Where one turn sends some rows of the set: a few examples, then the rows asked
z_386: [ 1.90  2.77 -0.78  1.37 -1.39 -1.19  2.78  0.89 -2.45 -2.15  0.36  2.39
 -1.22]
z_385: [ 0.83 -1.14 -1.18 -0.05  0.27 -3.36 -0.42  3.66  3.15 -1.41 -0.13 -0.27
 -1.66]
z_399: [ 1.92  3.38 -0.44  0.88 -0.67  0.11  3.15  1.15 -0.39 -3.36  0.75  2.11
  0.49]
z_753: [ 0.59 -2.94  0.83 -0.94  3.65  0.07  0.91 -0.91 -1.62  3.93  1.68  0.56
 -0.02]
z_40: [-0.11 -3.11  0.84  0.24  4.18  0.73  0.49 -0.75 -1.44  2.79  1.92  0.38
  1.60]
z_971: [ 3.16  2.47  0.45  0.30 -2.96 -0.16  2.00  0.23 -1.07 -2.95  1.24  0.44
 -0.66]
z_912: [ 0.99 -1.11 -1.79  0.28  0.94 -3.50 -0.24  3.71  2.81 -1.37 -0.04  0.41
 -2.19]
z_989: [-0.11 -3.42  2.20 -1.23  1.46  1.24  0.17 -1.18 -0.01  2.19  1.63 -2.36
  2.40]
z_332: [ 3.19  2.74 -0.16  1.07 -1.71 -0.23  2.23  0.45 -1.77 -2.68  1.47  1.99
 -1.09]
z_624: [ 1.17  3.45 -0.59  1.12 -0.94 -0.43  3.37  1.54 -0.61 -3.03 -0.05  2.06
  0.66]
z_464: [ 2.06 -3.06  1.72 -1.66  2.63  1.11  0.13 -1.34 -0.58  2.99  2.69 -0.63
  0.39]
z_213: [-2.42 -2.68  0.71 -1.77  2.58 -0.49  1.01 -0.84 -1.09  3.38 -1.08 -0.25
 -0.37]
z_686: [ 0.72 -2.74  2.22 -2.83  1.44  1.61 -0.48 -1.80  0.82  1.90  1.46 -1.99
  0.10]
z_940: [-1.26 -3.19  1.88 -2.14  0.71 -0.72  1.17 -1.10 -0.65  3.81  0.04 -1.91
  0.93]
z_234: [-1.91 -3.20  1.74 -0.87  1.33  0.07  0.92 -0.76 -0.60  2.85  0.09 -1.94
  2.45]
z_696: [-1.71 -2.93  1.79 -2.76  0.79  0.25  0.21 -1.38  0.33  2.84 -0.52 -2.17
  0.20]
z_177: [ 1.46  2.52  0.46  0.10 -3.82 -0.73  2.54  0.51 -1.20 -2.70 -0.34  0.06
 -0.34]
z_880: [ 0.25  3.63 -2.65  2.99  0.15  0.88  0.14 -0.09  2.06 -0.21 -1.27  0.91
 -1.35]
z_176: [ 0.62  3.31 -0.28  0.75 -1.88 -0.71  3.56  1.49 -0.35 -3.13 -0.42  1.22
  0.73]
z_501: [ 1.34  3.44 -1.89  2.14 -0.90  1.78 -0.65 -0.46  2.96 -0.75 -0.48 -0.46
 -0.96]
z_52: [ 1.35  3.56 -2.32  2.91  0.14  1.66 -0.45 -0.29  2.50 -0.60 -0.37  0.52
 -1.14]
z_85: [ 1.37 -2.60  1.24 -1.91  3.78  1.92 -0.54 -1.48 -0.24  2.22  2.32 -0.12
 -0.66]
z_284: [ 1.69 -1.23 -1.56  0.23  1.31 -2.98 -0.47  3.64  2.91 -1.69  0.75  0.49
 -2.10]
z_46: [ 0.80 -3.12  2.41 -2.42  0.64  0.61  0.25 -1.42  0.21  3.21  1.47 -2.39
  1.00]
z_558: [ 0.98 -3.16  1.66 -0.64  3.04  1.65 -0.09 -1.23 -0.48  2.13  2.62 -0.90
  1.92]
z_132: [-2.01 -3.14  0.83 -0.08  2.94 -0.18  1.27 -0.74 -1.56  3.28  0.38 -0.24
  1.95]
z_985: [ 1.51 -1.11 -0.92 -0.23  0.08 -2.94 -0.74  3.44  3.64 -1.77  0.31 -0.59
 -1.73]
z_533: [ 0.76  2.49 -0.28  1.04 -2.86 -1.67  3.12  0.81 -2.18 -2.05 -0.89  1.29
 -0.71]
z_329: [-1.15 -2.81  0.95 -1.09  2.52 -1.00  1.36 -0.57 -1.54  4.35  0.20 -0.02
  0.34]
z_34: [ 0.33  3.48 -1.89  1.89 -1.28  1.28 -0.07 -0.32  3.03 -0.60 -1.37 -0.69
 -0.61]
z_457: [-0.32  3.57 -2.31  2.55 -0.73  0.64  0.03 -0.14  2.34 -0.03 -1.96 -0.10
 -1.00]
z_647: [ 2.23 -1.18 -1.22 -0.05  0.76 -2.73 -0.60  3.43  3.21 -1.98  0.76  0.08
 -1.90]
z_824: [-0.60 -2.33  0.25 -1.28  4.43  0.59  0.29 -0.94 -1.25  3.11  0.75  1.21
 -0.99]
z_411: [ 2.32  3.33  0.10  0.73 -1.62  0.61  3.01  1.18  0.22 -3.74  0.77  1.06
  0.77]
z_547: [ 1.38  3.24  0.07  0.52 -2.33 -0.16  3.19  1.32  0.18 -3.50 -0.10  0.46
  0.93]

z_558 goes to z_989
z_696 goes to z_213
Now these:
z_912 goes to z_284
z_411 goes to z_547
z_34 goes to z_457
z_940 goes to z_329
z_533 goes to z_386

